One turning vector, and how many steps it has turned
The counts run from 0 to 281.
[109 124 122 154 162 144 126 141  95 189 113 118 103 138 130 102 172 120
 135 137 136 156  88 160 162  88 172 126 136 157 121 152 113 144 152 123
 165 112 128  76 125 111 166  90  76 126 148 154 170 137 132 183 134 135
 130 123 118 113 161 135  93 125 128 132 180  66 100 120 148 102 161 118
 124  88 132 118 138 137  93 100 135 123 183 142 124 145  91] : 103
[132 135 154 153 141 139 100 138 116 197 130 114 149 118 109 117 149 104
  92 127 127 124 110 106 134 137 183 148 180 125  65 117 128 161 136 140
 141  83 149 146 114 166 125 125  86 163 159 127 180 109 141 166  83 102
 116  93 132 149 193 147 113  96 145 132 162 125 170 112 143 170 127 137
 138 104 134 118  97  93 140 187 119 140 108  99 113 120 135] : 111
[129  99  94 126 133 140 155 140  79 166 175 108 121 164 149 149 109 110
 148 181 104 156  95 158 161 109 144  80 115  91 113 119 164 103 131 135
 159 112 164 123 144  53 115 127 128  92 121 173 145 140 146 145 153 155
 149  96 126 105 146 160 122 106  47  86 122 107 117  95 116 108 167 120
 101  91 139 163 109 122  91 135 135 120 162 128 128 123 105] : 177
[160 118  86 127 135 120 133 177 105 142 143 122 146 193 114 135 100 117
 148 200 113 135  94 142 140 155 174  96 125 114 131  77 159 153 138 136
 101 136 114 146  77  84 126 131 114 114 104 143 134 136 150 167 145  92
 166 111  98 133 166 128  84 122  71 103 127 111 127 104 127 100 168 108
 101 105 146 127 117 130 132 181 132 113 130 136 100 131 104] : 206
[164 134 146 166  94  86 140 116 173  92 117 106 132 143 153  85 122 105
 186 136 128 117 121 161 127 120 118 124 122 142 138 134 145 130 157  95
 103 126 133 103 100 147  88 142 170 127 104  89  95 147  88 113 131 123
 148 145 131 136 100 107 113 168 117 136 141 112  98 148 139 145  32 114
 169 140 101 133 175 141 144  71 166 114 126 133 132 125 141] : 256
[172 142 145 120 151 159 106 111 168 162 127 109 133  58 111 113 156 198
 134  93  96 103 146 125 137 113 129 123 104 172 145 101 142 107 145 129
  73  87 109  89 130 117 116 108 131 103 116 140  91 129 109  89 126 189
 111 156 107 116 122 101  98 172 112 123 138 167 113 133 117 128  99 184
 120 129 125 122 157 106  99  71 126 117 122 124 128 116  83] : 265
[148 139 121  88 169 159  91 134 113 125 112 127 128  86  98 147 140 166
  98  59 166  93 154  88 121 105 166 164 134 193 133 118 126  90  88 154
 104 131 101 125 167 190 176 128 104 108 128 121 149 108 136  98 108 155
 102 155 100  98 135 128 139 101 170 130 114 168 136 163 127 106 157 165
 113  83 127  75  96  82  90 124 117 153 107 122 122 132 125] : 126
[109 178  94 104  69 141 132  94 164 155 123 133 125 122 119 114 112 124
 151  83 125 149 127 129 122  99  88 157 118 154 119 147 134 101 162  96
 161 179 140 115 175 111 162 123 117 141 131 148  78 130 135 131 106 195
 108 122  86 130 107 187 151 151 161 170 130 145 104  88  88  99 149  92
 153 106 137 154 120 134 115 100 134 116 164 174 157 139 133] : 150
[114  88 165 160 138 126 132 108 147 168 137  86 166  98 175 145 154 157
 111 125 117 117 121 166 130 108  53 107 129 158 112 138  96 151 102 172
 157  86 154  90 112  97  79 101 139 109 115 130 141 123 125 105 134 143
 114 138 135 162 124  95 130 135 116 122 147 109  83 168 124 152  84 192
 115 143 109 126 149 121 119  89 109 132 115  73 113  80 105] : 267
[123 134 143 158  94 130 162 128  72 138 138 161  93 153 127 110 114 134
 117 168 146 116  83 176 136 138 161 137 138  73 142 114 166 141 124  75
 146 170 133  95 167 165 173 102 154 149 150 206 122 120 156 147 133 114
 134 157  85 128 145 114 119 147 111 130 138 126 173 124 104 133  88 101
 116 139 125 125 170 117 153 161 121 124 118 166  92 170 141] : 45
[168 103 133 133 101 114 137 149 144 113 104 116 101 119 147 148 131 185
 110 138 157  78 151 128 126 112 143 151 109 138 148 108 146 100  93 131
  89 121 116  96  76 172 120 146 149 126 117 116 132 132 126 103 159  92
 131 166 138 126 118  53 114 135  72 129 124 128 174 168 107 106  86 154
 118 141 123  91 175 147 138 142  86 161  96 154 126 110 151] : 50
[133 102 105 142  84  82 160 123 153 106 104  89 142 156 156 124 135 128
 134 146 189 134 104 202 125 127  51 137 116 161 151 171  99 141 108 133
 141 144 128  89  93 131  99 135 160 100  89  96 113 129  93 114 147  96
 153 134 138 144 107  96 157 141 115 129 100 103  81 147 135 110  79 137
 123 122 125  94 157 156 164  96 138 130  90 132 118 111 143] : 239
[164  97 154 110 132 191 102 125 146 141 147 128 104  66 112  95 146 170
  88 108  82 121 137  79 162  95 140 115 141 134 157 139 111 111 138 145
 102  77 102 120 142 168 114 109 150  93 150 104 169 116 141  97 155 167
  93 168 116 112 135 119 105 146 137 105 111 153 143 103 126 133 104 171
 118 134 115  96 160 170 103  84  91 176 117 117 156 133  86] : 80
[106 151 146 153 103  96 149 125 121 119 122  96 128 117 167  95 130 144
 136 128 122  89  75 195 144  91  89 128 115 172 123 130 120 156 138 103
 149 132 163  43 116 148  97 114 115 130 146 177 104 117  79 142 162 129
 114 142 113 132 104 104 121 155 138 153 141  87 106 146  99 141  76 153
 142 120 117 145 178 152 135  58 119 127 168 144 126 128 136] : 58
[143 152 143 159  58 120 135 103 124 166 112 132 106 144 117  98 114 158
 120 161 119 107  94 157 121 125 143 135 160 102 137 115 142 157 142  72
 131 155 122  86 127 156 132 107 126 181 136 172 115 109 141 172 112 113
 103 139  54 139 126 115  99 171 127 147 150 117 173 114 102 118  74  92
 133 150 139 121 179 138 175 166 106 141 116 163  94 154 154] : 46
[129 119 172 156 131 133 126 149 118 145 122 115 107 124 150 147 160 123
 142 164 124  90 168 106 130 118 166 119 126 132 104 142 124 123  96 135
 101 116 130 130 120 135 126 102 165 181 125 122 146 155 120  83 130 140
 126 155 173 123 118  71  66 130 110 127 182  73 170 165 143 130  88 129
 134 216  91 144 132 117 111  90 118 148 162 128 118 140 154] : 275
[179 158 116 129 113 159 122 116 190 203 119 115 127 119  98 127 172 128
 139 150  76 181 150 107 160 140 140 106 131 121 127 124 114 105 135 143
 103  99 140 156 110  79 100 113 151  97 121 134 138 119 158 124 126 159
 172 135 180 142 165 150  85 153  82 131 159 117  94 103 121 138 127 161
  78 118 132 125 100 153 132  71 141 129 144 118 132 115  88] : 84
[133 115 150 157  78 146 146 123  93 164 139  96 105 114 132 130 147 164
  95 167 133 106 119 131 149 108 125 108 164  90 147 141 138 107  76 117
 148 151 150  94 158 165 117 100 171 156 128 158 156 120 172  67 141 135
 111 173 117 129 137 109 122 133 122 130 126 118 177 128 102 121  83 139
  99 172 123 111 156 147 143 105  92 165 106 145 105 151 135] : 62
[ 99 124 114 147 106 121 158 133  89 155 163 134  97 130 132 112 142 164
  95 133 155 156  55 180 147 101 119 142 138 110 169 136 139 144 114  76
 155 142 137  65 185 151 148  99 128 138 158 203 123 136 111 123 136 140
 113 139  82 134 124 110 144 144 160 129 100 116 157 122 120 111  96 127
 117 128 142 111 168 114 146 119 104 135 121 148 102 151 111] : 242
[145 137 111 130 146 144 142 118 158 153 117 169 106 116 113 111 193  91
 116 120 135 199 116 130 140 142 148 128 129 136 145 155  93 116 139 144
 130  92 115 177 145  93 141 128 130  65 140 120 174 131 118 149 131 111
 151 139 202 112 169 135 145 118 144 107 134 124  66 104 160 156 134 141
 118  85 130 112  98 171 131  95 167 120 133 138 149 123  83] : 101
[122 131 156 173  98 141 119 110 131 160 156 125 132 120 137  54 140 106
 153 169  57 160  95 153 159 124 136  96 166 115 109 147 114 159 173  89
 161 114 127  91 125 103  98  77 163 151 140 144 132 128 125 161 101 162
 114 129 102 161 143 150  77 169 124 119 153  98 134  89 129 148  54 118
 161 134 108 156 156 121 136  84 129 130 172 133 125 152 108] : 272
[125 103 166 135 122 136 153 135 109 152 124  95  92 112 149 170 183 175
 102 125 135 101 153 105 137  91 123 128 107 140 126 164 114 104 100 142
  95 100 158 113 141 152 113 135 135 145 164  98 173 148 113  77 143 120
 131 153 196 104  83  93 114 121 107 118 172  74 164 159 133 154  93 142
 123 185  92 129 159 130 116  75 114 152 135 125 120 131 148] : 78
[ 97 163 115 117 152 158 107 120 127 134 151 134 140 145 103 113 101 123
 159 107  71 137 141 137 123 132  91  93 100 115 118 119 148 138 168 126
 157 139 137 146 157  46 144 125 129 129 127 154  58 142 129 143 137 186
 115 133  99 141  90 171 126 152 134 135 145 134  76 105  99 107 165 116
 133 162 121 190 113 122 105 100 165 100 180 142 133 111 107] : 179
[111  63 138 123 193 139 119 162  94 114 143 139 135 132 139 178 120 174
 101 159 145 106 156  96  96 125 126 100 115 103 171 115 121 106  98 183
 116 132  72 160 117 106 158 136 124 135 130 122 151 156 154 122 162 109
 107 142 134  94  92  75 105 116 109  97 123 119 161 157 143 103 177 137
 112 181 134 107 148 137 113 172 103 146 112 108 123 135 140] : 4
[126 106 163 158 147 169 127 102 142 218 157 109 138  82 127 128 180 146
  78 121 102 140  96 142 152 114 109 128 158  97 117 124 121 142 125 136
 156  47 156 131 138 122 103 102  97 113 173 141 172 118 124 139 114 109
 113  93 142 130 159 132 117 137 104 118 143 140 124 114 116 198 103 172
 106 116 116 139 145 118 143 132 108 144 103  67 102  97 117] : 82
[ 97 140  81  98 146 136 124 143 125 128 157 148 116 171  84 115 105 130
 116 156 113 203 119 117 152 139 100  80 117  94 177 158  94 107 143 138
 139 157  98 159 156  75 159 116 131 104 135 143 129 159 153 136 155 155
 142 145 109 101 117 159 139 144 164 115  99 121 100  78 155  86 197 113
 122 140 129 118 124 163 131 103 128 132 158 167 150 152 105] : 195
[ 96 125 149 167 151 102 132 125 114 110 112 100 160 148 148 130 109 129
 103 117 171  74 112 204  93 157  59 138 107 137 108 130 124 183  92 135
 152 165 155  92 120 124 124 127 152 110  86 173  89 114 109 133 162 106
 129 160 136 166 130  83 162 153 154 168 138 116 107 174  88 123  82 166
 137 140 118 121 147 147 150 136 116 117 128 131  98 123 126] : 41
[145 105 123 124 135 141 134 120 144 124 106 111 152 103 191 169 107 143
 151  61 178  60 139 142 102 102  92 167 107 168  94 103 140  95 111 136
 168 146 140  93 104 138 147 119 100 111  97 119 123 105 151 128 162 112
  89 103 100 154 105 101 147 103 116 148 134 132 128 163 114  72 152 139
 142  85 160 126 157 122  83 150 105 152 123 145 163 135 128] : 144
[143 135 152 118  92 133 132 121 182 114 135 144 152 136  85 115 116 136
 103 113 138 137 127  92 101 183  92 157 156 110 177 116 130 162 136 102
 107 135 110 148 124 172 131 155 179 134 130 121 114 110 130 145 111  80
 105 139 122 168 122 109 154 165 160 133  83 188 180 125 127 114  98 135
 130 152 129 110 143 137 185 182 110 147  63 133 115 122 128] : 232
[148 124  93 102  69 122 116 119  97  86 134 124 109 145 135 120  99  82
 144 112 148 111 150  97 130 135 137 166 151 111 109 155 129  95 102 113
 158 191 109 148 151 184 143 134 178 134 106 113 156 105 190  89 139 141
 118 147 117 130 160 162 156  95 154 122  87 128 158 133 130  63 123  90
 147 124 133 103 113 144 125 126  96 148 129 183 160 179 144] : 137
[159  99 128 160  72 122 162 109 123 171 131 109 160 132 145 144 141 116
 120 179 121 145  98 169 149 159 114 134 152 104 125 109 148 143 108 108
 152 111 164 110 107 106  67  95 180 114 101 154 142 120 141 107 103 103
 156 106 134 172 167 121 112 135  60 110 112 150 147 127 116 148  59 146
  86 118 138 124 133 104 166 145 127 134  62 105  93 103 108] : 251
[ 99 116 145 142 134 102 116 150  84 124 128  93 118 155 137 140 171 110
 107 145 155 105 157 100 152 101 158 119 153 140  92 183  87 117  66 178
 138 138 146 142 129 166 137 126 125 143 136 107 191 142 142  96 133 124
 146 133 171 103 165 114 112  82 148 131 161  54 142 153 142 119 111 136
 138 144 106  98  95 113 124 103 118 132 150 127 104 137 149] : 107
[119  98 132  85 160 168 136 134 106 140 146  92 136 103 159 193 119 204
 135  90 149  89 154  89 112  78 104 109 104 129 139 110 153  78 102 170
 119 117 137 122 143 108 137 133 102 137 138 136 111 151 148  83 144 162
  88 129 124 102  70 119 130 104  89 100 123 130 143 138 117 100 190 137
 108 166 114 155 132 110  75 118 100 140 137 108 147  92 155] : 172
[129 133 103 130 122 125 173 125  99 114 156 155  87 144 116 113 148 148
 102 129 169 161 109 172 133 144 118 132 113 109 188 149 136 101  95  77
 125 146 130  81 188 141 152 133 168  77 129 185 124 136 114 106 152 136
 139 165 130 121 125 105 175 151 146 105  69 143 137 139 120 124 103 144
 101 123 135  97 161 153 161  95 128 126 115 161 129 165  99] : 241
[116 152  72 118  43 144 150  98 134 164 126 121 127 156 144 120 121 124
 173 128 145 147 113 164 147  78 123 134 129 139 131 154 132  66 133  94
 167 167 153 104 160 121 145 107 108 106 118 159 133 127 168 132 125 184
 129 107  84 116 134 186 139 129 116 135 107 114 106  92 111  74 155  90
 118  79 161 133 125 101 105 110 115 120 143 178 147 139 130] : 149
[144 158 123 102 122 109 144 130 153 139 125 155 142 118  96 151 165 143
  53 105 133 151  71 132 111 168 122 143 123 117 153 102 145 164 123 125
 127 119 144 117 117 132 118 178 106 122 167 176  98 112  75 162  98  84
 135 121 143 132 144 104 138 155 153 142  92 189 157 124  66 172 120 152
 106 109 138 121 112 106 201 168 117 130  89 124 105 111 123] : 36
[108 147 114 106 112  93 118 124 142  62  86 114 111 151  92  98 116 159
 107 117 138 128 124 138 105 155 134 122 112 165 171 154 109 163 112 135
  70 155 104 131 118 173 133 173 140 139 127  98 106 133  51 108 104 113
 166 175 117  79  94 122 129 159 149 123 128 125 134 128 137 153  92 111
 137 150 108  91 133 118 175 114 138 123 103 127  99 116 190] : 31
[131 168 135 143 162 121 111 133 130 132  98 123 142 143 103 129 124 164
 116 101 145  96 126 177  90 158  97 118 109 149 131 100 134 157 110 141
 118 159 123 102 143 107 155 130 156 101  90 193  43 110 116 128 149 137
 139 176 111 175 123  85 141 160 157 168 142 149 116 167  66 102 121 177
 130 142 108 111 110 119 130 124 128  91 137 159  97 133 101] : 40
[159 172 178 134  98 135 152 123 157 180 154 147 128  93 125 145 179 133
 101 113 103 105 114 101 134 152 131 149 134  80 111 100 149 137 155  97
 108  77 167 109 132 146  88 151 150 160 184 174 103 117  84 133 109  93
 131 116 185 139 149  83 118 164 105 124 135 151 175 129  81 191  69 137
 133 161  99 171 136 118 170 133 139 145 101 116 109 111 113] : 65
